Some points:
[ 0.3  0.  -0.9  0.3 -1.3 -1.3  1.  -1.7  0.2  0.3 -0.8  0.7 -1.4 -1.5
  0.5 -0.4 -1.1  1.6  0.2 -1.2 -0.9 -0.4 -0.5  0.4]
[ 0.2  0.3  0.4  0.   1.9 -0.2  0.5  1.4 -0.2 -0.3  1.5 -0.2  0.2  2.
 -1.1  1.   0.1  1.8  0.2 -1.6 -3.1  0.9 -0.4 -0.6]
[-1.5  1.1  0.7 -0.6  0.7  1.5 -1.5 -0.3 -1.3 -1.8 -0.8  1.2 -1.5 -0.7
  2.1  0.  -0.5 -0.2 -0.1  0.2 -1.   0.  -0.8 -1.4]
[ 2.   0.7 -0.7 -1.9 -0.3 -0.3 -0.2  0.  -0.8 -1.3 -0.2 -1.2  0.5 -1.2
  0.3 -0.8 -0.1  1.2  2.   0.5  1.3 -1.4  1.   1.2]
[-1.8 -0.6 -2.2 -0.1  0.   2.6 -0.2 -1.  -0.2 -0.4 -0.8  1.3  0.8  0.2
  0.7  0.6  0.1  1.8  1.   1.1 -1.1 -0.4  0.8 -0.5]
[-1.1 -1.1 -1.   0.1 -0.5 -0.9  0.1  0.4 -0.2 -0.8 -2.  -0.8  0.3  0.6
 -0.8  1.6 -1.8 -0.5 -0.8  0.5  1.4 -1.  -0.7  0.5]
[ 0.3 -1.2 -0.6  1.1  2.1  0.3  0.3 -0.6  0.   0.1 -0.2 -0.1  1.4  2.1
  2.  -1.7 -0.2  0.4 -0.1 -1.   0.  -0.2  0.1  0.5]
[ 0.3  0.7  0.3 -0.7 -0.1 -0.1  0.2  0.3 -0.6  3.3  0.7  0.   0.1  1.8
  0.5 -0.4 -0.6  1.5 -0.6  1.6  0.1  0.3  0.4  0.1]
[-0.3  0.5  0.7  0.3  0.2 -0.9 -0.4  1.4 -1.8  0.9 -0.4  0.9 -0.1 -1.2
  0.3  0.1  1.5  1.8 -0.1  0.5  0.1 -0.3 -0.2  1.1]
[ 0.4 -0.2 -0.2  0.7  2.7  0.4 -1.   1.6 -1.1  1.5 -1.6  1.5  0.  -0.7
  0.   3.1 -0.3  0.2  0.9  0.   0.3  0.1  1.8  0.4]
[ 1.   1.4 -1.  -2.  -1.5  0.5 -0.6  1.9 -0.1  0.7 -2.2 -0.3 -2.   0.1
 -0.8  0.4  0.3  0.   1.  -1.2  0.5  0.2 -1.2 -0.7]
[ 1.1  0.2  0.4  0.8  0.9  1.3 -0.4 -0.3 -0.8  0.6  0.9 -1.3 -2.   1.1
  0.   1.1  1.6  0.2 -0.8  2.   0.9  0.6 -0.7  0.3]
[-0.2  0.7 -0.8 -0.3  0.7 -1.1  1.5 -0.2  1.   0.   0.1 -0.4  0.9 -0.2
 -1.9 -0.9  0.2 -0.1  1.2  0.6 -0.3  0.5  0.2  0. ]
[ 0.1  0.3  0.1 -0.2 -0.2 -0.5 -0.4  1.4  0.5 -1.   1.2 -1.3  0.3  0.1
 -0.6 -0.4 -0.1  0.2 -0.3  1.1 -1.1 -0.1 -1.1 -0.5]
[-0.4 -2.6  1.7 -1.3 -1.9 -1.2  0.7 -0.8 -2.1 -1.3 -1.3  1.7  0.3  1.2
 -0.8  0.2 -1.2  0.3  0.1  2.3  0.6  2.7 -0.4 -0.5]
[-0.7  1.7  2.7 -0.5 -0.1  0.1  0.6 -0.9  0.2  1.   0.8 -0.9  0.7 -2.6
  0.7  0.4 -1.3  1.1 -1.1  0.2  1.3  0.1  0.3 -1. ]
[ 0.5  1.8  0.9  1.6 -0.2  1.  -0.3 -0.3 -0.7 -0.3 -1.2 -0.3  1.2 -0.8
  0.  -1.3 -0.6  0.8  0.5 -0.5  0.6  2.2 -1.7  1.9]
[ 1.4 -1.3 -0.3 -0.4 -0.5  0.4  0.  -1.6  0.2  0.9 -1.2 -0.4  1.2 -0.1
 -0.9 -1.4  1.  -0.1  0.8 -1.1  0.3  1.  -0.1  0.2]
[ 1.1  0.3 -2.6  0.3  0.1  0.8  0.7 -1.5 -0.4  0.   0.8 -1.   0.1  0.3
  0.3  0.6 -0.5 -0.5 -0.5 -1.4  1.2  0.3 -0.1 -0.3]
[ 0.3  0.8  0.9 -0.2  1.5  0.1 -0.3 -1.2 -1.  -0.4 -0.6  0.5 -0.1 -1.
 -1.   1.1 -1.2 -2.5 -0.7  0.2 -0.6  0.  -0.3 -0.2]
[-1.4 -0.6  0.4 -1.3 -0.1  1.3  0.1  1.5  0.1 -0.2  0.  -1.   0.1  0.1
  1.6  0.7 -0.3  0.2 -1.3  1.2  1.1 -0.5  0.6 -1. ]
[ 0.  -0.6  0.2  0.1  0.1  0.6 -0.8  0.6  0.8 -0.9 -0.1 -0.1 -1.4  0.
  0.4  0.1  0.   1.8  0.2 -1.1  0.8  1.8  0.1 -0.5]
[ 0.3  1.3  0.2  0.  -1.1 -1.2 -2.8 -0.6  0.9 -0.7 -1.3 -1.8  1.5  0.9
 -1.3  0.2  0.6  0.9 -2.8 -0.6 -1.9  0.9  0.  -1.3]
[ 0.5 -0.2 -0.1  0.6 -0.8 -0.5  0.5 -0.8  1.9  0.6 -0.6  0.7 -1.4 -0.8
  0.4 -0.7 -1.5 -0.4 -0.1  1.6 -2.  -0.1  0.5 -1. ]
[-1.2  1.1 -1.7 -2.7 -1.2 -0.7  0.5 -0.6  1.   1.7  1.5  1.9 -0.1  0.3
  1.4  0.1  1.9 -1.   0.2  0.2  0.   0.2 -0.4  0.5]
[-0.2 -0.7  1.5 -1.2  1.5  0.4  1.9 -0.2  1.8 -0.7 -2.3 -0.8  0.8 -1.3
  0.8  0.4  1.7  0.8  1.1  0.8  0.2 -0.3 -0.6 -1.4]
[ 0.  -0.3  0.1  0.6 -0.1 -0.6  1.4  0.9  0.2 -0.6  1.6  1.5  0.7  1.
 -1.5 -0.3 -0.4  1.   0.4 -0.9  2.4 -1.2  0.2 -2.7]
[-1.2 -0.9  0.1  0.5 -0.4 -0.4  1.1  0.4  1.  -1.5  1.  -0.6 -1.6  0.4
  0.6  0.5  1.8 -1.   1.6 -1.2 -0.2  0.2 -1.1  1.6]
[ 1.5 -1.2 -1.2  0.5  0.8  0.3  0.8  0.6 -0.3  0.5  0.2 -1.4  1.3 -1.1
 -0.9  0.1  0.5 -1.7  0.2  2.5 -1.1  0.3  0.4 -1.4]
[ 1.5 -0.8  1.  -0.9 -0.7  1.5 -1.4  0.8  0.5 -0.5  1.6  0.8  0.5  0.6
 -0.7 -0.3 -0.1 -1.8  0.1 -0.9  0.1 -0.3  2.4  0.7]
[-1.5  0.9 -0.6  1.8  1.2 -1.  -0.6  1.  -0.3 -0.8  0.6  1.3  0.2 -0.1
 -0.3 -1.9  0.4 -0.5 -0.3 -0.1  0.9  0.2  0.7 -0.2]
[ 1.   0.6  1.   0.6 -0.4  0.2  0.3 -1.5 -2.1 -0.1  0.8  0.  -0.8  1.9
  0.3 -0.6 -0.6 -0.1  1.1  0.2 -0.7 -1.1  0.7 -2.1]
[-2.3  1.9  0.7  1.5 -1.5  0.9  1.   0.  -0.5 -1.3 -1.6 -1.5 -0.2  0.1
  0.  -0.1  0.6  0.8  0.2  0.9 -0.8  0.1  4.7  1.5]
[-1.9 -1.9  1.1  0.4 -0.3 -0.6 -0.3 -0.6  0.4  1.3  1.6 -1.2 -0.3  0.4
 -0.8  0.5 -0.4  1.   1.  -1.3  0.  -0.9  0.5  0.2]
[ 1.3 -0.3  1.2 -0.5  1.3 -0.8 -0.8 -0.2  1.4 -1.2  0.3  0.8 -1.6  0.8
 -0.4 -0.5 -0.4  1.  -1.4  1.9  0.6 -1.  -0.2  1.7]
[-0.1 -1.9  0.2  0.6 -0.2  0.2 -0.4  0.1 -1.   0.2  1.6  0.5 -0.7 -2.8
 -0.6  1.   0.6  0.3  0.  -0.9 -0.7  2.   0.6  0.8]
[ 1.  -1.2 -0.6  0.7 -1.   0.9  0.9  0.3 -0.9 -1.4  1.   0.  -1.  -0.2
  0.5 -0.3  1.2 -0.4 -2.2  0.7 -0.3 -1.1  0.8 -0.3]
[ 0.7 -0.2 -0.5  1.2 -1.3 -1.2 -1.   0.3 -0.3  0.2  0.2  1.1  1.2 -0.4
  1.4  0.2  0.4 -0.5 -0.7 -0.2  1.4  0.4  0.4 -1. ]
[-2.2 -0.5  0.1 -1.7  2.  -1.9 -1.6 -0.1 -1.   0.8 -0.8 -0.7 -0.7  0.5
  0.1 -1.3  0.4 -1.3  0.9 -1.2  1.1  0.4  1.5 -0.3]
[-0.2  1.7 -1.4 -0.2 -0.1 -2.2 -1.1 -0.5 -1.   0.3  0.5 -1.   0.6 -0.7
  1.4 -0.5 -0.5 -0.1  1.7  1.1 -0.6 -1.5 -1.4  0.8]
[ 0.3  0.6  0.2  1.  -0.8  1.3 -1.2  0.3  1.1 -0.6 -0.2  1.   0.1  1.
 -1.6 -0.4  1.4 -0.5  2.  -0.3  0.3 -0.2 -0.8 -0.5]
[-0.9  0.4 -1.1 -2.   0.9  1.6  0.6  0.4 -1.3 -0.7  0.5 -0.1  0.6 -1.
 -1.  -0.9 -1.1  0.  -1.1 -0.4  0.2 -0.1 -1.   0.9]
[-1.3 -1.5 -0.6  0.5 -1.  -0.2 -1.1  1.1 -0.3 -0.9  0.4  0.   0.2  0.9
  0.  -0.3 -1.4  0.7  1.4 -0.4 -1.1 -1.9 -1.1  1.1]
[ 0.4  1.2 -0.6  0.8  0.  -0.5  1.3  1.8  1.7  0.  -0.2  0.  -0.8  0.4
  0.1 -0.6 -1.6 -0.1 -0.6  0.4  0.7  1.   0.1 -0.6]
[-0.3 -0.4 -0.8  0.2 -0.2 -0.4 -1.5  1.   1.5 -0.3  0.6 -0.2  0.6 -0.2
  0.6 -0.3 -0.1 -0.6 -0.4  1.2 -0.3  1.7  1.1  0.4]
[ 1.3  0.7  0.4  0.6  0.  -1.4  1.3  0.1  0.5 -0.6 -0.6  0.3  1.7  0.6
  1.8  2.9  0.9 -0.1 -0.2  0.2  0.4 -1.3 -0.5  0.7]
[ 0.3 -1.3  1.3 -0.1  0.6  0.9 -1.2  0.5  0.4  2.1 -1.5 -0.4 -0.5 -0.3
  1.6 -1.2 -0.6 -0.3 -0.5 -2.  -0.5 -1.9  0.1  0.5]
[-0.6 -0.1  0.9 -0.6 -1.7 -0.5  1.   0.4 -0.8  0.1  0.4 -0.1  1.5  0.9
  0.9  1.5 -0.2 -1.5  1.5 -1.5 -1.2  0.6 -0.2  0.2]
[-1.6  0.  -0.5  0.9 -0.5  0.9  1.1  0.  -0.5  1.3 -1.1 -0.1 -0.5 -0.6
 -2.3  0.3  2.1 -0.7 -1.6 -0.2 -0.2 -1.7 -1.1 -0.6]
[-0.6  0.1  0.3  1.4  0.5  0.   2.1  0.4 -0.6  0.5  0.1 -1.2 -1.4  2.2
  0.1 -0.5 -0.7 -1.9  0.2 -0.1 -0.2  0.3 -0.5  0.8]
[-0.1  0.  -0.4  0.5  0.4  0.2 -1.8 -2.4  1.1  0.7  1.1 -2.2 -0.3  0.6
 -0.6  1.5 -0.3 -0.5  1.9  0.3  1.4  0.4 -0.5  0.5]
[ 0.3  0.   1.   0.5 -0.5  1.8  0.4 -0.4  1.9  0.3  0.6  1.1  1.7  0.5
 -0.7  0.2 -1.2 -0.9  0.2  0.5  0.1 -0.8 -0.6  1.1]
[ 0.   1.9 -0.1 -1.4  0.7 -0.1  0.9 -2.9  0.5 -0.7  0.1  0.9 -0.1  1.8
 -1.   1.  -0.4  0.  -1.3 -0.9 -0.2 -0.5  0.7  0.8]
There is one direction along which these points spread out most. Take the direction at right angles to it along which they spread out most. Then take the direction at right angles to both along which they spread out most. Go by this last direction. How many in every 100 of the points above lie lower along it than each point below? Answers are rounded to whole numbers. More than half of the points above lie lower than the first one.
[ 0.3 -1.3  1.3 -0.1  0.6  0.9 -1.2  0.5  0.4  2.1 -1.5 -0.4 -0.5 -0.3
  1.6 -1.2 -0.6 -0.3 -0.5 -2.  -0.5 -1.9  0.1  0.5] 32
[-2.2 -0.5  0.1 -1.7  2.  -1.9 -1.6 -0.1 -1.   0.8 -0.8 -0.7 -0.7  0.5
  0.1 -1.3  0.4 -1.3  0.9 -1.2  1.1  0.4  1.5 -0.3] 21
[ 0.  -0.6  0.2  0.1  0.1  0.6 -0.8  0.6  0.8 -0.9 -0.1 -0.1 -1.4  0.
  0.4  0.1  0.   1.8  0.2 -1.1  0.8  1.8  0.1 -0.5] 15
[ 1.  -1.2 -0.6  0.7 -1.   0.9  0.9  0.3 -0.9 -1.4  1.   0.  -1.  -0.2
  0.5 -0.3  1.2 -0.4 -2.2  0.7 -0.3 -1.1  0.8 -0.3] 13
[-1.5  0.9 -0.6  1.8  1.2 -1.  -0.6  1.  -0.3 -0.8  0.6  1.3  0.2 -0.1
 -0.3 -1.9  0.4 -0.5 -0.3 -0.1  0.9  0.2  0.7 -0.2] 11
[-0.3 -0.4 -0.8  0.2 -0.2 -0.4 -1.5  1.   1.5 -0.3  0.6 -0.2  0.6 -0.2
  0.6 -0.3 -0.1 -0.6 -0.4  1.2 -0.3  1.7  1.1  0.4] 34
[ 0.3  0.7  0.3 -0.7 -0.1 -0.1  0.2  0.3 -0.6  3.3  0.7  0.   0.1  1.8
  0.5 -0.4 -0.6  1.5 -0.6  1.6  0.1  0.3  0.4  0.1] 60
[ 1.5 -1.2 -1.2  0.5  0.8  0.3  0.8  0.6 -0.3  0.5  0.2 -1.4  1.3 -1.1
 -0.9  0.1  0.5 -1.7  0.2  2.5 -1.1  0.3  0.4 -1.4] 51
[ 0.5  1.8  0.9  1.6 -0.2  1.  -0.3 -0.3 -0.7 -0.3 -1.2 -0.3  1.2 -0.8
  0.  -1.3 -0.6  0.8  0.5 -0.5  0.6  2.2 -1.7  1.9] 83
[-0.4 -2.6  1.7 -1.3 -1.9 -1.2  0.7 -0.8 -2.1 -1.3 -1.3  1.7  0.3  1.2
 -0.8  0.2 -1.2  0.3  0.1  2.3  0.6  2.7 -0.4 -0.5] 38
[-1.2  1.1 -1.7 -2.7 -1.2 -0.7  0.5 -0.6  1.   1.7  1.5  1.9 -0.1  0.3
  1.4  0.1  1.9 -1.   0.2  0.2  0.   0.2 -0.4  0.5] 92
[-0.2  1.7 -1.4 -0.2 -0.1 -2.2 -1.1 -0.5 -1.   0.3  0.5 -1.   0.6 -0.7
  1.4 -0.5 -0.5 -0.1  1.7  1.1 -0.6 -1.5 -1.4  0.8] 98
[ 2.   0.7 -0.7 -1.9 -0.3 -0.3 -0.2  0.  -0.8 -1.3 -0.2 -1.2  0.5 -1.2
  0.3 -0.8 -0.1  1.2  2.   0.5  1.3 -1.4  1.   1.2] 96
[ 0.2  0.3  0.4  0.   1.9 -0.2  0.5  1.4 -0.2 -0.3  1.5 -0.2  0.2  2.
 -1.1  1.   0.1  1.8  0.2 -1.6 -3.1  0.9 -0.4 -0.6] 4
[ 1.   0.6  1.   0.6 -0.4  0.2  0.3 -1.5 -2.1 -0.1  0.8  0.  -0.8  1.9
  0.3 -0.6 -0.6 -0.1  1.1  0.2 -0.7 -1.1  0.7 -2.1] 42
